In the rows, zero is written as 128.
X: rows in a few groups, each row roughly a mix of its group's directions:
X (157 x 15):
[[147 103  91 134 143 155 159 149  98 111 174 132 141 102  93]
 [187 106  99 126 168 139 117 115 103 160 133  99 120 144 105]
 [122 102 134 114  88 105 133 123 154 141  61 120 127 145  90]
 [104 141 144 149 102 124 143  73 152 137  94 144  93 164 143]
 [126 142 118 167 137 141 104  89 117 114 180  87 141 112  98]
 [127  82 144 142 161 102 134 149 146 154 168  93 120 165 114]
 [124 135 125 143 136 136 172 143  79  75 104  91 132 116 110]
 [164 124 147 102 148  90 147 105 111 123 145  62 135 141 132]
 [105 149 151 125 136 162 102 108 115  63  95 135 147 127 105]
 [129 123 114 142 109 167 163 100 104 162 126 181 104 113 104]
 [ 90  91 147 126 106 147 147 160 163 103 131 166 147 102 148]
 [ 89 139 107 156 177 161 121 127 149  74 130 116 133 145 117]
 [163 130 150  83 111  76 145 107  99 137 145  95 144 135 143]
 [129  87  82 120 130 103 123 173 125 101 173 112 108 117 117]
 [159  83 143 128 120  94 154 148 158 182 139 115 118 147 135]
 [123 149 195 102 128 142 127 144 138 108  87 165 146 131 114]
 [153 162 171 106 122 134 100 101 114 167  91 111 141 145 102]
 [129 133  89 127 115 153 111 111 153 191 129 173 110 111 125]
 [159 104  90 116 145 131 134 123 101 138 155 149 133 125  60]
 [125  85  92 130 120  94 140 124 162 166 141  98 109 165 113]
 [141 119 155 112 163 102 148 128 127  81 140  66 150 134 132]
 [129 158  93 129 125 130 114  93 115 180 112 159  78 124 120]
 [139 159 176 106 151 141 144 158 131 129 158 179 141 116 153]
 [115 141 136 159 140 155 150 140 115  83 169 101 167 109 159]
 [113 140 165 138 109 137 155 102 152 136  71 154 107 152 159]
 [148 110 168 111 129 107 157 162 159 183 129 157 124 138 142]
 [148 112 143 122 170 122 152 126 133  67 133  74 135 136 126]
 [125 133 141 141 181 142 129 145 105 116 199 134 133 112 150]
 [119 147 147 104  95 136 141 135 148 117  53 160 136 120 112]
 [109  87 169 121 123 123 147 162 154  91 145 118 172 115 146]
 [129 171 103 117  91 152 106  91 103  89  95 137 134 107 132]
 [151 126 165 116 140 130 146 157  87 135 184 142 134  93 151]
 [126 119 151 124 161 128 159 137 146  67 129  78 155 128 143]
 [138 145 163 158 113 183 129 123 120 120 103  77 152 108 136]
 [129 149 167 156 103 177 125 126 120 121 103  77 138 103 146]
 [129 111 176 102 128  89 152 131 143  85 142 105 161 124 158]
 [173 138  89 108 153 130 155  98  93 155 133  91 109 139 119]
 [ 92  91 145 148 177 124 116 138 133 110 150  98 132 160  90]
 [122 123 105 135  79 153 131 129 133 189 138 178 122 124 136]
 [116 103 103 126 128  98  89 126 154 158 123 178  87 105 117]
 [152 101 122 129 128  99 161 156 149 193 155 133 114 133 151]
 [136 123 178 109  98  80 145 116 125 113 151  76 133 135 139]
 [127  86 196 129 156 111 134 157 107 130 148 122 142 118 103]
 [126  98  98 145  94 111 112 100 129 127  80  86 132 145  92]
 [122 109  91 103 140  82 137 133 136 140 155 182 108 162 124]
 [132  87  98 143 140 100 149 143 156 178 160 106 111 155 131]
 [170 127 100 107 173 129 160  90 121 135 127  82 105 126 124]
 [108  84 155 115  88 139 123 167 158 110 143 153 161 107 133]
 [172 134  88 109 167 130 156  94 104 151 130  92 110 130 119]
 [141 147 145 121 107 166 168  95  91 162 105 159 126 142 106]
 [ 82 119 173 130  91 106 127 143 162 111 131 162 141 102 149]
 [127  92  82 142 121  99 133 120 150 167 140  84  96 152 129]
 [135 169  98 135 142 150 120 118  95 125 175 147 124  97 174]
 [ 93 124 142 167 119 134 147 139 161  99 134 132 110 126 194]
 [145 142  68 141 163 183 131 123 119 128 110 122 105 133 101]
 [127  88 159 137 164 102 149 168 149 163 164 115 123 149 120]
 [153 102 102 130 115  97 158 143 141 189 155 119 105 123 155]
 [126 173 147 118 118 163 113 119  86  85 109 150 139  91 139]
 [118  76  81 143 125 119 147 167 135  87 160 132 118 126 138]
 [ 90 136 151 163 121 130 104 116 167 125 100 142 123 102 183]
 [162 141  91 108 111 130 127 105  83 183 132 120 101 140 110]
 [ 86 118 169 152  98 128 102 161 157 103 121 162 151 122 141]
 [100 142 137 144  80 114 102 128 125 181 123 180 119 120 135]
 [ 85 126 161 134 133 128 119 154 176  81 124 143 160 117 150]
 [147 126 149 117 172 107 147 120 127  80 129  65 141 135 130]
 [ 92 148  91 152 161 163 123 120 164  86 107 119 117 149 132]
 [110 163  57 133 116 149 124 101 158 112 104 135 117 143 137]
 [147 156 163 119 108 171 164 104  93 157  96 139 137 145 116]
 [132 116 133 139 147 149 173 140 155  76 135  85 164 109 128]
 [102  92 164 119  95 131 117 167 161 104 139 150 167 113 140]
 [144 156 160 129 117 173 162  92  98 130  91 110 144 128 101]
 [138 140 104 128 101 128 102 119  85 184 118 166  97 144 119]
 [133 126 158 126 150 105 153 133 109  63 124  75 139 132 127]
 [185 103  96 118 174 152 132 120 108 133 133  94 120 153 112]
 [186 101  95 120 171 154 134 122 108 138 134  95 123 150 111]
 [170 121 153 110  88 111 144 141  98 175 124 141 122  96 154]
 [142  86  87 115 120 141 150 163 112 142 131 168 100  97 102]
 [128 169 103 115  88 147 113  93 126  89  78 139 137 116 124]
 [135 150 169 148 116 174 113 134 116 124 107  78 151  92 141]
 [130 158 162 145 119 184 152  97 104 148 101 149 155 113 134]
 [116  75 141 124 126 161 152 169 157  97 138 136 166 115 142]
 [132  66 157 144 149  99 136 148 145 155 139  92 124 154 107]
 [125 151  88 143  99 166 107 120 152 189 133 150 118 129 118]
 [161 152  88 118 161 128 142  89  97 157 123 107  90 145 121]
 [141  79  72 120 131 125 144 160 115 118 156 146 110 111  93]
 [115 177 177 149 124 142 108  79 133 161 114 139 132 130 146]
 [139 100  79  91 135  88 122 170 134 115 147 100 109 129 108]
 [120 131 135 115 145  89  97 159 154  92 132  75 148 137 158]
 [121 119 154 130 163 125 152 138 159  71 135  83 160 124 141]
 [143 118 127  98 118 105 107 119 145 173  79 161  95 148 104]
 [111 101 121 153 147 105 103 161 168  79 144 110 131 108 158]
 [153 160  84 134 136 130 130 100  85 168 129 117  92 145 104]
 [152  92  94  94 142 113 141 182 114  98 140 107 138 125 101]
 [164 124 106 100 133 126 121 108  96 156 131 130 136 144  57]
 [136  87  90 129 128 146 143 152 106 132 143 175 115  84  99]
 [143 113  90 132 151 123  97 141 112 121 187 104 150 107  91]
 [109 162 110 128 135 154  94  85 104  69 130 137 140 108 124]
 [126 145 133 110 112  94  79 118  96 162 122 172  99 153 131]
 [127 149 174 144 113 157 127  95 130 164  84 169 132 136 144]
 [141 167 176 123 116 147  99 107 128 158  84  90 139 126 128]
 [108 115 109 132 110 128 128 115 171 113  60 113 123 156  96]
 [132  84 136 142 127 169 149 167 151  89 137 110 171 122 127]
 [125 104 110 151 170 126 111 113 111 125 200 100 120 133 140]
 [100 161 124 131 137 161  95 100 113  65 107 127 144 132 108]
 [136 123 144 144 163 131 135 150 118  55 126  90 154 145 118]
 [127 120 114 112 145  82  92 163 153  99 145  76 136 141 141]
 [128 126 102 127 104 146  96 121 141 200 129 171 111 122 124]
 [126 144 197  95 116 132 136 153 139 108  88 150 142 133 106]
 [126 135 156 112 111 151 160 132 130 154  65 172 115 119 150]
 [175 150  89 130 155 131 118  99  96 163 128 101 108 147 103]
 [141 124 119 144 144 163 171 151 101  93 176 105 159 118 125]
 [ 70 164 156 143  88 110 114 133 154 127 121 163 133 118 149]
 [125 178 105 105 108 155 129 108 112  98 121 166 124  85 155]
 [127 161 168 101 111 151 122 125 122  82  90 161 156 117 110]
 [107 145 151 147 101 136 154  80 150 134  83 137 100 159 150]
 [143 132 120 129 105 162 161  91  99 170 118 163 108 140  91]
 [122 160 144 102  93 130 126 125 157 119  60 157 140 140 110]
 [137 124 131 131 159 139 172 134 130  68 129  73 150 125 128]
 [114 113 131 145 113 128  93  99 119 103  73  91 137 149  88]
 [132 154  96 150 158 152 120 120 102 122 181 135 120 104 175]
 [120 129 149 127 137 110 157 143  80  62 113  93 125 130 116]
 [151 102 103 133 120  98 158 147 141 189 155 117 103 124 156]
 [133 117 100 151 148 118  97 121 123 109 191  97 132 108  91]
 [145  95 121 101 115 135 165 164 133 145  83 172  98 132 126]
 [113 166 166 114 118 109 115 113 149 138  88 106 136 164 172]
 [131  95 114 157 171 121 117 121 124 138 195  97 122 147 138]
 [123 111 176 118 131  99 141 146 143  82 145  93 172 127 145]
 [163 152 115 111  81 132 152 134 120 158 105 162 125  94 165]
 [100 113 168 139 138 129 128 154 171  74 123 126 164 118 150]
 [129  81 129 134 145 104 149 150 168 172 150 111 115 170 122]
 [ 84 116 168 145  97 126 103 162 159 108 125 161 155 118 140]
 [142 171 119 122 133 156 124 121  97 124 163 151 115  93 183]
 [121 171 183 160 124 157 116  87 133 140 112 117 149 131 152]
 [132 129 128 109 150 127  88 116 196 164 152 129 149 140 150]
 [127 125 130 145 165 143 118 155 107  58 112  99 133 139  98]
 [ 97  83 158 136 156 117 117 133 147 118 114 102 132 167  79]
 [129 124 101 139 139 100  97 112 130 101 176  74 137 149 101]
 [127 166  58 124  93 142 126 103 142 134 104 129 109 138 150]
 [115 120 164 128 156 118 140 141 167  75 134  93 167 124 148]
 [101 150 161 124 136 156 106 119 120  73  84 141 150 128  99]
 [129  96 175 121 126 116 144 153 148  88 137 102 179 125 152]
 [103 163 162 163 106 143 102  77 140 156 113 132 121 133 157]
 [130 153 145 105  97 141 128 121 162 123  58 163 136 142 122]
 [162  95 175 109 108  91 151 154 108 158 148 126 138 104 121]
 [144 159 147 109 106 162 160  99  89 166 100 138 139 149 110]
 [183 120  89 121 176 143 125 107 109 150 134 102 112 150 111]
 [147 117 110 110 154 120  97 172 103 122 175 113 158  95 107]
 [141 108 123 158 145 169 133 163 123  80 130  88 155 142 102]
 [120  79  78 130 131 114 151 167 126  95 163 151 117 124 131]
 [158 102 126 103 175 132 151 134 109  83 131  78 135 141 122]
 [122  88 142 124 130 152 152 152 180 103 142 115 172  99 139]
 [125 163 178 111 159 153 129 147 119 106 150 177 146 111 143]
 [146 160 167 114 118 167 165 102  97 151  90 135 144 139 114]
 [147 118 133 111 134 116 168 158 149 177 161 161 112 116 164]
 [122 159 174 117 121 116 111 114 155 148  76 121 133 159 166]
 [125 107 102 113 135  79  90 163 150 106 154  86 117 138 133]
 [130 160 101 114  77 141 110  91 113 100  78 134 135 113 120]]

which group is each row in? (one row of each group first):
[140 108 120 162 152 169 126 165 113  82 122  98 150 144 100] => <126>
[121  79 158 153 168 109 124 146 134 132 153  90 137 157  98] => <78>
[101  95  98 162 118 131 157 149 162 101 140 141 101 125 172] => <92>

[132 153 145 172 133 177 142  83 115 115 140  97 154 110 110] => <92>
[165 160 109 136 156 114 110  96  99 161 126  85 111 154 110] => <126>
[126 143  76 141 127 170 119 119 119 167 108 169  90 130 117] => <126>
[136 155 123 139 160 149 128 135  99 118 186 136 119  95 175] => <78>
[149 108 168 117 132 100 155 168 150 186 141 140 120 139 140] => <78>
[128 151 184 101 115 152 116 126 118  86  89 152 151 128 109] => <78>
[142  86 115 146 149  98 123 122 130 159 187  91 113 143 136] => <78>
[ 88 113 176 139 100 120 108 163 155  93 128 149 157 126 144] => <126>
[171  86 117  98 179 132 143 133 109 103 142  92 134 138 116] => <126>
[125 156 165 153 120 177 148  87 103 143 106 155 154 116 129] => <92>
